In the data rows, the value 128 means zero.
Here are some points, one per row:
[149 109 153 126 109 122 134 129 134 117 108 141 147 137 152  98 124 181
 118 117  93 137 120 148 134 131  95 146 127 115 107 117 104 123]
[127 122 134 159 142 140 147 141 133 137 111 125 129 127 119 106 132 122
 142 121 124  79 115 121 102 135 141 139 118  94 135 140 130 119]
[151 127 126 138 134  92 109 124  99 125 122 137 149 119 117 158 132 114
 121 127 123 129 124 139 110 155 122 139 145 133 156 133 138 126]
[124 145 152 134 135 133 113 134 116 131 125 130 128 153 109 135 117 140
 134 140 130 120 148  98 135 126 120 143 147 107 129 126 151 113]
[132 141 118 116 101 151 125 123  95 139  89  71 132 124 100 126 139 140
 141 137 108 131 104 114 145 122 124 130 123 102 148  93 112  82]
[103 130 151 117 125 128 151 131  82 123 147 152 134 151 116 129 129 119
 126 150 133 100 144 176 131 126 125 120 142  96 158 162 159  97]
[ 41 167 186 111 106 103 104 146 101 124 122 103 119 117 152 131  94 145
 110 136 109 189 105 137 109  61 135 169 137 140 137 119 130 126]
[103 154 136  87 129  90 127 133 150 138 142  95 123 138 118 128 142 146
 143 111 135 122 131 125 116 146 123 109 131  68 128 160 138 125]
[123 136 141 186 150  93 121 129 133 135 110 135 118 129 122 122 126 137
 100 127 137 114 135 139 142 138  93 146 116 155 130 138 153 107]
[157 126  81 110 123 162 173 130 134 156 118 136 147 123 136 124 106 130
 117 123 116 138 130 147 121 125 123 111 109 153 137 133 145 154]
[117  93 125 121 156 132 124 129 130 204 146 152 117 113 135 155 115 114
 165 161  75 133 127  93 108 105 116 128 138 124 133 114 114 128]
[154 171 139 134 133 120 121 150 128 143 150 126 142 109 170 108 133 123
 120 135 132 172 158 128 118 147 124 133 128 124 128 147 118 164]
[130 135 103 136 103 139 154 110 131 112  84 101 107 136 172 139 177 133
 121 147 117 114 113 131 133 119 137 126 123 126 149  94 125 150]
[156 147 135 123 157 132 103 142 141 120  40 135  62 100 145 103 127  99
 127 134 111 143 127 143 109  80 147  80 182  96 116 160  98 199]
[164 156 123 122  63 123 140 151 129 106  92 155  31 164 174 170 165 167
 112 133 128 149 129 161 118  78 135  88 147 149 124 137  95 141]
[144 122 146 165 129 118 131 151 126 128 109 114 118 158 131 150 171 158
 146 134 165 115 116 170  55 107  89 107 120 127 138 114  59 180]
[179 135 129 124  94 101  45 191 123 148 152 153 130 167 222 132 165 153
 109 144 117 107 115 115 123  61 122  96 108 123 153 145  80 116]
[ 52 114 145  97 178 102 137 105 109 143 105 104 177 138 146 152 164 100
 101  85 145 128 131 132 105 108 145 115 139 143 110 135 134 116]
[164 136 113 126 140 104 119 129 188  99 136  91 113 141 110 141 117 123
 133 107 110 143 147 148 121 104 114 195  91 126 132 135 131 133]
[183 159 156 111 126 147 138 130 165 137 123 143 130 139 113 122 128 144
 167 142 135 177 130 120 110 105 143 151 108 110  88 121 175 124]
[169 144 138 120 129 142 112 143 113 160 126 127 126 152 132 158 113 106
 129  61 119 138 138 136 124 122 186 146 155 124 140 135 188 140]
[117 109 119 137  99 132 137  96 115 134 140 142 113 134 122 152 113 126
 136 140 121 150 143 119 120 143 127 129  96  93 151 159 137 141]
[127 143  85 132 128 122 141 111 121 157 107 105 137 103 127 141 144  87
 102 157 112 128 143 125 117 114 115 123 103 126 137 162 140 133]
[143 126 127 149 118  94 150 115 113 133 136 122 137 104 120 149 161 108
 128 136 137 138 128 106 179 114 155 120 137 108 166 132 131 135]
[127 135 115 132 120 121  90 152  96 133 119 162 132 107  99 176 161 102
 118 159 122 125 160 120 130 124 123 142 124 122 102 135 116 128]
[108 125 115 142 124 133 122 147 136 110 107 118 155 129 115 120 129 101
  92 146 148 143 150  97 137 110 127 129 130 127 136 137 133 147]
[109 143 129 134  95 108 118 123 150 136 114 142 150 127 131 129 146 121
 158 113 131  93 120 114 109 169 122 101 125 123 121 145 145 141]
[127 143 112 114 101 128 137 130 130 139 169 133 103  95  99 137 119 101
  86  95 125  77 108 127 128 119 101 136 137 129 124  91 139 115]
[133 127 117 138 133 152 134 133 163 133 148 120 156 128 125 114 114 111
  89  95 130 112 136 138 132 133 102 156 178  66 121  89 122 119]
[122 146  79 125 120 129 119 135 126 129 132 124 124  58 136 132 124 153
 184 171 245 118 153 156 154 129 128 123 153 134 152 135 122 103]
[133 152  91  94 133 211 106 126 218 129 129 178 137 135 102 122 115 149
 149  74  99 138 157 173 151 142 145 116  62 141 145 129 112 150]
[196 163 141 109 110 157 131  16 132 133 118 172 153 149 128 140 103 124
 138 131 146 135 122 113 108 118 142 144 120 127 138 128 134 125]
[ 89 158 110 152 111 134 101 104 104 101 156 131 107 122 186 146 106  74
 149  95 169 155 158 108 155 136 131  98 145 134 156 127  24 126]
[125 113 168 177 127 119  75 108 131 132 142 112 122 137 125 112 163 109
 134 116 168 152 120 198 136  93 183 169  78  84 107 105 127 129]
[109 169 146  96 154 121 169 112  96 137 128 124 107 169 164 120 140  92
 167 131 146 129  81 123 152  86 103 221 146 183  47 165  92 154]
[122 145 136 132 128 117 104  69 175 135 165 116 112 172 126 132 116 123
 108 140 133 162  89 140 124 124 119 110 113 143 137 107 208 134]
[111  99 114 141 160 206 160 143 111 138 138 160 118 120 135 127 149 129
 126 134 129 141 126 126 140  98 134 126 108 138 148 125 145 135]
[154 141 133 129 145 144 180 138 176 128 159 133 143 108 122 107 120 139
  88 125 125 119 131 114 129 116 141 119 134 171 128 192 103 114]
[141  47 111 115 137 149 122 131 122 153 128 129 121 142 165 113 103 117
 124 144 140 137 157  90 133 114 122 112 122 149 124 112 145 171]
[123 119 140 128 125 113 122 111 132 172  88 151 136 138 126 132 106 102
 122 164 126 129 113 129 189 116 143 100 145 135 108 118 112 118]
[140 128 155 120 137 141 121 113 110 112 138 138 116 119 116 120 144 122
 125 125 130 125 124 121 127 127 158 104  94 102  95 121 145  83]
[103  56 136 102  91 165 147 125 142 132 125 148 149 127 130 146 128 116
 136 118  95 124 127 138 143 116 123 109 140 109 126 174 128 146]
[ 76 127 123 125 135  99 123  99 149 127  65 171 142 118 154 132 144 122
 121 177 120 127 133 122 153 135 150 130 135 132 159 128 134 119]
[125  84 112 120 115  70 147 131 124 118 132 120  96 120 105 134 103 123
 126 119 128 104 122 121 124 135 151 127 121 149 134 136 112 120]
[115  92  91 136 144  65 178 193 137 133 145 113 171 153  86 116  96 183
 137 143 123 126 116 135 119 125 150 146 171 141 102 125 139 132]
[122 104 122 123 148 117 130 157 129  78 152 154 114 142 101 113 153 185
 115  88 101 147 107  81 129 157 122 132 138 128 108 114 152 135]
[130 104 126 122 187 104 127 117 122  82 144 109 126 134 144 146 125 179
 138  91  60 136 148 137 123 145 114 110 168 108 133 110 137 115]
[126  97 152 102 143 111 137 113 144 125 165 113 102  94 183 119  96 176
 109 136 129  79 105 120 139 150 109 140 130  91 118 129 146 151]
[125 134 117 124 162 116 139 155 133 106 165 144 111 142  62  81 115 104
 120 143 120 120  45 118 112 130 107 118 144  95 136 120 123 163]
[155  84 143 100 128 139  84 132 120 127 105 117 124 121  55 131 124 192
 102 112 142 115 123 112 132 123 100 148 139 103 152 124 107 123]
[138 141 148  83 186 139 114 153  69 122 100 101 125 170 126 138 128 131
 109 200 128 108 116 140 154 199 109 112 113 121 140 124 128 118]
[164  74 134  99 137 227 117 125 157 117 136 102 134 117 152 168 158  96
 139 194 120 165  75 130 117 164 124 131 187 255  94 197 116 103]
[133 133 215 129 110 110 159 110 102 106 153  82 124 129 148  81 174  78
 203 117  94 153 138 130 188 119 126 179 160 205 139 141 129 160]
[134 131 112  75 141 146 117 134 127  88 125 109 130 138 138 124 120  87
 151 124 138 128  89  95 117 181 173 220 119 139 163 132 150 110]
[130 139 158 142 140 125 147 127 146 125 129 156 129  99 128 154 118  86
 121 145 119 136 147 138 112 162 163 152  94 113 130  65 119  88]
[102 130 127 111 127 148 119 114 113 220 118 144 109 129 105 128 143 147
  78 118 137 120 138 130 136 173 171 138 133 152 134 113 107 154]
[111 145 116 138 122 120  91  98 120 120 118 100 150 115 102 134 146 129
 117 153 119 114 175 110 120 118 179 102 110 124 101 107 160 142]
[120 121 134 126 122 170 144 141 148 101 138 108 138 152 112 106  95 130
 139 120 133  74 178 118 115 106 114 104 126 151 126 126 116 103]
Along one direction, these points spread out more than along any other. Take the direction at right angles to it along which they spread out most. Go by this last direction. For each point below, how far along it does it lie, from 0 to 99? 50 is the average, and the first point above lies past it. One standard deviation of the points above along it is 16.
[134 103  71 120 100 138 118 141 107 109 153 135 155 107 153  81  92 127
 140 151 107 101 138 161 123 145 123 137 127 148  85 111 136 141] 42
[134 134  96 133 132 136 146 114 116 104 183 130 147 135 107 142 116 154
 135 135 104 107 144 110 138 108 136 116 128 147 104 119 117 161] 44
[132 124 116 160 105 138 181 136 135 135 156 108 160 141 124 144 118 121
 129  99 135 161 152 116 129 179 116 108 106 106 105 124 104 135] 46
[102 119 147 141 101 121 132 133 147 142 123 144  94 122 117 114 141 113
 120 140 149 132 190 107 108 174 110 132 134 139 128 123 140 109] 50
[133 129  93 131 124 130 133 148 118 122 113 143 159 100 136 115 152 121
 137  71 157 122 109 131 119 138 117 118  95 139 137 110 148  94] 50
[127 142 161 173 123 120 118 149 121 120 109 114 127  90  96 174  61 137
 141  84 139 104  98 131 153 154 128  96  81 132  92 122 146 118] 51
[117 155 157 175 125 142 123 143 132  73 137 123 153 115 119 137  96 141
 134 128 154 111 118 129 108 142 116 104 136 132 158  84 149 150] 54
[ 98 150  90 223 120 150 107 110 119 130 131 112 130 134 136  87 119 165
 122 100 118 115 104 122 138 149 108 122 156 111 116 156 129  74] 54
[106 134 112 101 131  78 125 137 129 125 132 143 140 121 120  86 142 120
 151 112 153 145 119 132 134 122  57  85 120 113 136  90 113  95] 62
[134 117 120 131 137  71 130 107  80 115 138 120 106 106 108  66 108 157
 127 122 134 147 143 132  98 131 131  91 114 140 131 123 110  77] 58
